(in the rows, 128 means zero)
A single turn carries every row of the set below to another of its rows. Some are shown first; where does it send the rows asked next?
K_278: [133  97 164 120 129 138 119 144 127 153  95 178 131  92 134 125 158 127
 144 118 130 116 145 105 159 106 110 109 140 134 116 163 107 123 158 151
 128 126 124]
K_977: [163  79 134 117 134 168 147 125 127 121 112 119 112 122 152 134 166 143
 172 118 122  95 149 130 152 140 114 125 153 103 139 164 109 114 132 172
  90 120 110]
K_695: [132  78 152 114 137 164 127 142 118 136 109 159 114 104 120 139 189 173
 160 134 135 105 135 116 154 110 114 104 132 102 134 144 127 121 144 145
 135 129 124]
K_634: [142  81 148 122 125 162 118 142 115 150 108 151 128  98 118 136 191 164
 154 123 131 109 138 122 148 111 122  99 132 106 143 158 128 124 154 145
 132 121 113]
K_999: [168  82 129 127 133 176 156 135 119 123 117 109 108 118 157 117 164 153
 161 118 118  99 153 128 147 137 114 121 160 111 144 138 106 119 123 161
  94 122 113]
K_568: [121  86 163 116 134 160 127 135 132 123  84 138 132  92 140 120 158 149
 130 104 136 111 140 116 158 124 113 104 126 125 142 162 129 122 137 143
 114 144 121]
K_858: [130 101 161 123 139 144 112 138 114 149  89 186 132 106 132 126 160 138
 146 121 127 121 136 105 159 108 111 118 137 123 115 142 102 113 167 146
 131 136 123]
K_124: [157  90 139 123 148 159 146 132 126 140  95 140 119 119 158 104 126 117
 147 111 118 110 154 120 153 140 111 144 164 135 125 147  91 103 143 167
  81 135 128]
K_645: [180  89 129 134 135 153 148 141 109 158 127 156 120 125 137 124 163 133
 168 133 110 110 147 124 139 120 117 138 167 117 113 136  98 106 154 173
 104 110 113]
K_348: [155  99 142 122 142 151 152 119 125 122  99 146 119 117 153 113 133 117
 143 108 113 108 150 121 148 132 120 139 150 135 121 160 100 104 145 173
  77 135 124]
K_598: [162  80 129 109 155 168 153 126 128 111 116 123  98 124 150 125 166 157
 165 119 124  99 155 128 149 137 116 130 152 117 143 149 111 117 135 162
  89 128 109]
K_511: [165  96 128  92 135 205 124 158 122 138 118 149 133 102 139 111 155 126
 129 135 115 117 149  93 150 144 136 130 124 142 132 130 116 105 124 125
 142 148  90]
K_655: [135  87 149 123 120 162 122 139 127 147 105 152 125 101 122 143 186 156
 160 137 137 108 135 117 156 115 106  97 133 104 132 158 123 127 144 156
 129 118 119]
K_642: [124  86 159 108 156 154 116 141 128 123  82 148 120  99 140 117 156 154
 134 102 143 106 141 117 169 127  99 106 135 127 147 159 123 117 145 136
 113 146 118]
K_554: [168  94 130 123 138 155 150 124 115 136 121 161 112 130 142 133 169 141
 175 137 107 114 150 117 141 117 132 140 155 113 111 135  93 113 157 174
 106 119 115]
K_777: [161  89 149 115 142 144 143 131 125 128 102 144 117 114 164 115 138 114
 157  99 113 103 160 117 154 130 118 137 160 134 124 166  95 109 147 168
  90 129 114]
K_740: [150  81 123 146 148 177 118 160 117 137 143 180 106 117 156 138 136 118
 140 130 107  86 123 124 134 135 105 116 133 134 129 145 114  61 130 153
 116 140 104]
K_958: [165  75 113 121 132 223 122 162 108 152 129 157 120 115 158 110 150 139
 140 119 109  92 150 111 152 121 109 147 124 134 145 129  98 101 137 129
 119 137 110]
K_944: [135  79 119 129 147 203  95 164 106 141 142 163 121 105 151 128 149 141
 153 114 105  92 135 116 144 122 123 130 127 149 155 141 103  78 144 143
 134 132  97]
K_152: [140  71 121 154 146 182 121 160 121 142 131 168 107 130 146 125 136 125
 129 125 108  93 128 128 122 129  98 124 130 124 132 124  98  76 119 149
 116 136  95]
K_569: [123  76 167 114 137 156 116 143 134 129  89 140 129  93 145 119 157 145
 147 100 139 103 140 119 165 127 101 109 137 119 145 176 125 120 142 149
 120 139 119]
K_700: [174  91 138 107 127 197 142 151 137 134 113 159 117 123 147 124 138 110
 122 136 126 104 129 102 143 163 123 127 135 122 118 136 123  86 115 135
 128 157 103]
K_273: [159  88 120  97 119 211 118 156 137 138 119 151 130 110 155 116 158 127
 130 134 122 121 141  99 155 150 134 129 129 135 138 144 115 111 130 124
 144 148  94]
K_271: [172 100 128 113 139 190 140 150 135 133 116 154 119 121 130 116 133 119
 123 144 124 116 132 100 136 155 120 122 129 128 119 126 125  91 111 141
 134 151  95]
K_259: [135  79 150 124 124 159 119 156 111 145 116 151 133  94 124 137 193 164
 155 131 133 114 133 126 156 111 116 104 143 107 143 139 122 120 135 146
 135 118 110]
K_451: [136  79 134 128 143 172 122 156 151 134 132 176 117 107 146 137 136 117
 125 141 130 119 121 119 133 153 117 125 129 134 120 142 125  78 120 153
 132 152  91]
K_92: [177  95 125 126 131 155 143 126 109 152 123 158 113 123 131 132 165 130
 166 127 107 105 149 126 135 117 132 134 156 117 122 154  98 106 163 175
  96 111 116]
K_263: [179  80 129 113 137 192 139 157 131 147 121 152 116 119 132 108 142 122
 111 136 126 117 143 105 139 148 105 137 137 115 118 125 112  90 115 134
 121 157  88]
K_187: [123  96 156 124 132 142 115 135 121 157  99 183 132  93 120 124 154 131
 138 119 129 117 133 114 154 106 114 121 135 131 124 163 113 110 162 157
 119 131 131]
K_941: [140  82 119 151 151 186 113 156 116 136 140 169 106 123 143 134 125 131
 146 123 112  90 120 124 131 136 107 125 131 136 142 136 112  65 130 159
 125 134 101]
K_898: [111  80 158 111 138 163 121 148 126 128  84 132 134  88 143 116 156 146
 134 110 141 115 142 120 169 130 109 110 141 126 151 151 116 118 124 138
 114 142 124]
K_571: [126  89 159 118 139 143 113 154 117 164  95 181 145  94 122 122 155 128
 141 125 131 124 136 116 164 114 114 125 148 135 120 148 106 104 157 153
 124 130 126]
K_969: [173  88 116 113 139 217 113 159 107 148 127 150 122 106 158 110 147 139
 147 116  98  94 152  94 150 126 129 132 132 146 147 135 109  98 140 130
 137 136 101]
K_50: [165  75 116  90 130 204 118 159 119 148 117 160 138 100 141 121 151 138
 122 132 124 126 150 100 162 133 126 146 131 132 144 132 112 101 118 126
 134 148  95]
K_986: [160  99 137 119 159 146 135 123 125 124  96 149 117 125 162 113 137 123
 150 103 116 116 155 117 154 135 116 141 157 137 124 148  88 107 158 162
  85 137 107]
K_867: [175  84 132 118 133 172 154 125 121 118 109 113 112 120 154 127 167 147
 157 111 113 100 156 128 142 137 129 121 148 110 141 154 114 119 135 162
  90 126 105]
K_523: [140  71 125 125 144 163 117 159 135 136 120 171 126 115 130 135 140 124
 111 138 123 125 127 118 134 139 115 124 138 121 132 127 113  76 103 145
 128 148  81]
K_519: [174  91 109 115 125 215 114 160 107 142 131 156 119 120 165 116 159 130
 146 122 100  87 143 102 158 132 124 121 133 134 147 146 104  96 140 124
 129 134 105]
K_79: [174 101 130 123 126 151 149 127 120 144 117 157 116 121 142 138 167 122
 169 138 111 107 155 116 146 119 124 125 156 120 111 152  91 115 150 176
  97 107 115]
K_18: [135  79 107 136 138 192  94 166 118 143 149 173 119 105 162 129 156 135
 151 126 102 102 134 119 147 124 117 119 128 147 151 152 108  88 144 140
 132 128  96]
K_303: [126  66 107 134 139 193 101 166 113 142 129 176 130 113 157 135 147 142
 141 123 105 103 135 125 147 114 119 135 125 139 156 132  96  87 120 141
 127 125 102]
K_327: [133  89 131 130 146 177 123 156 133 126 130 168 119 119 123 135 132 121
 129 143 129 113 118 122 133 152 116 122 124 135 125 132 118  74 113 155
 130 144  88]

K_958 goes to K_50
K_634 goes to K_867
Where do these go?
K_259 goes to K_999
K_740 goes to K_18
K_986 goes to K_858
K_278 goes to K_79
K_944 goes to K_969

A single turn carries every row of the set below to another of its rows. Some are shown first; where does it send the rows asked next?
K_970: [126 139 123 124 148 119 157 132  96 121 135 145  94 126 131 127 144 127
 119 153 106 112 120 112 126 117 148 119 147 117 127 102]
K_332: [128 136 126 130 127 147 135 132 141 105 153 154  90 142 133 129 107 109
 143 133 137 118 135 161 149 135 135 116 140  96 120 107]
K_83: [105 134 148 151 115 133 142 111 139 106 118 132 122 148 145 103 105 115
 114 150 118 146 157 128 154 114 132 137 139  97 111 140]
K_341: [127 137 131 134 121 150 121 128 147 113 111 134 130 154 146 117 127 129
 112 171 127 140 120 127 148 142 146 133 148 103 109 150]
K_334: [123 129 125 130 138 126 143 127 137 105 115 147 139 188 100 130 134 108
 120 147 101 156 133 112 148 141 135 106 143 115 122 120]
K_400: [115 143 141 146 120 112 144 106 118 117 135 152 103 145 114 134 128 100
 121 122  92 127 146 139 124 119 102 116 140 130 146 115]
K_573: [143 119 123 141 143 131 140 132 120  97 149 114 120 146 125 133 120 104
 132 140 117 119 101 141 135 139 122 132 121  90 140 152]
K_516: [132 127 118 127 133 125 162 124 132 106 133 137 110  99 141 128 115 129
  97 128  91 129 154 140 143 118 120 125 134  94 142 161]
K_514: [123 141 141 111 138 133 136 137  96  97 121 180 135 113 142 107 137 118
 109 128 120 117 117 142 136 124 130 113 130 103 129 142]
K_529: [144 135 118 104 120 120 150 140 126 106 133 172 125 123 124 149 125 154
 125 148  95 137 138 149 150 144 149 128 143  98 123 130]
K_531: [123 126 117 146 132 109 134 119 133 114 138 148 106 165 107 131 123 117
 122 132  97 146 163 112 146 125 120 119 153  86 123 102]
K_685: [106 137 132 123 126 126 140 135 148  97 139 132 139 130 138 140 122  97
 139 138 133 160 161 117 149 143 125 121 122  85 128 145]
K_343: [ 95 136 145 152 154 143 149 113 142 109 125 140 129 156 124 123 147 117
 120 131 133 156 157 105 153 139 111 115 142  92 124 127]
K_602: [126 143 123 141 134 133 159 146 128 106 124 149 148 170 135 141 128 106
 109 158 113 151 150 152 144 109 143 135 138 101 108 143]
K_675: [149 134 148 141 144 137 154 126 114 112 121 150 102 146 144  94 146 124
  97 134 119 120 113 132 139 111 147 124 123 121 131 122]
K_985: [136 145 129 142 149 112 171 107 110  97 123 152 117 146 122 149 132 120
 124 141 100 114 156 127 132 113 124 133 130 114 160 112]
K_909: [128 139 162 118 138 148 142 144 125 112 124 156 143 116 134 116 127 113
 102 136 150 120 133 129 147 160 134 115 137 121 110 129]
K_104: [125 140 126 138 141 159 147 128 117 131 111 154 106 149 116 119 161 127
 103 146 125 125 111 138 117 119 121 140 128 111 110 124]
K_490: [119 139 128 161 130 110 141 139 145 105 146 139 144 101 111 146 126 120
 140 130 134 142 143 133 145 125 136 131 144 102 135 113]
K_435: [120 147 118 132 154 146 147 118 129 104 123 154 125 178 137 117 150 103
  94 135  92 138 134 146 130 121 114 130 149 101 124 141]
K_336: [139 139 145 120 134 115 141 125 141 113 104 149 127  84 112 130 136 132
 124 148 124 114 139 132 154 138 132 123 158 106 113 124]
K_240: [137 108 107 136 133 153 133  98 127  97 125 137 120 132 116 158 142 129
 101 138 107 131 135 123 130 154 128 146 149 115 133 137]
K_427: [120 147 124 122 124 159 125 106 146 114 143 156 133 129 121 125 129 134
 120 104  91 127 151 141 130 143 122 129 120 100 114 113]
K_535: [129 132 121 121 127 109 154 125 133 117 113 140 163 112 103 131 111 127
 137 135 129 124 158 122 144 146 125 125 134 109 134 105]
K_453: [123 142 124 136 140 136 150 109 121 122 136 122  88 126 132 120 129 133
 104 134 127 105 124 110 151 143 118  99 157  89 132 137]
K_570: [127 149 116 129 144  97 160 114 129 102 123 141 128 106 132 142 134 123
 121 138 110 121 142 120 123 133 101  94 116 122 143 128]
K_258: [119 152 114  91 137 130 155 122 118 105 140 152 126 146 127 124 147 129
 134 123 125 126 108 134 143 161 132  95 137  95 128 127]
K_918: [115 147 142 125 123 146 135 134 135  77 114 158 140 118 119 127 112 109
 110 155 130 133 104 121 134 149 139 132 123 111 118 140]

K_918 goes to K_104
K_258 goes to K_453
Where do these go?
K_970 goes to K_570
K_334 goes to K_343
K_675 goes to K_985
K_427 goes to K_332
K_435 goes to K_531

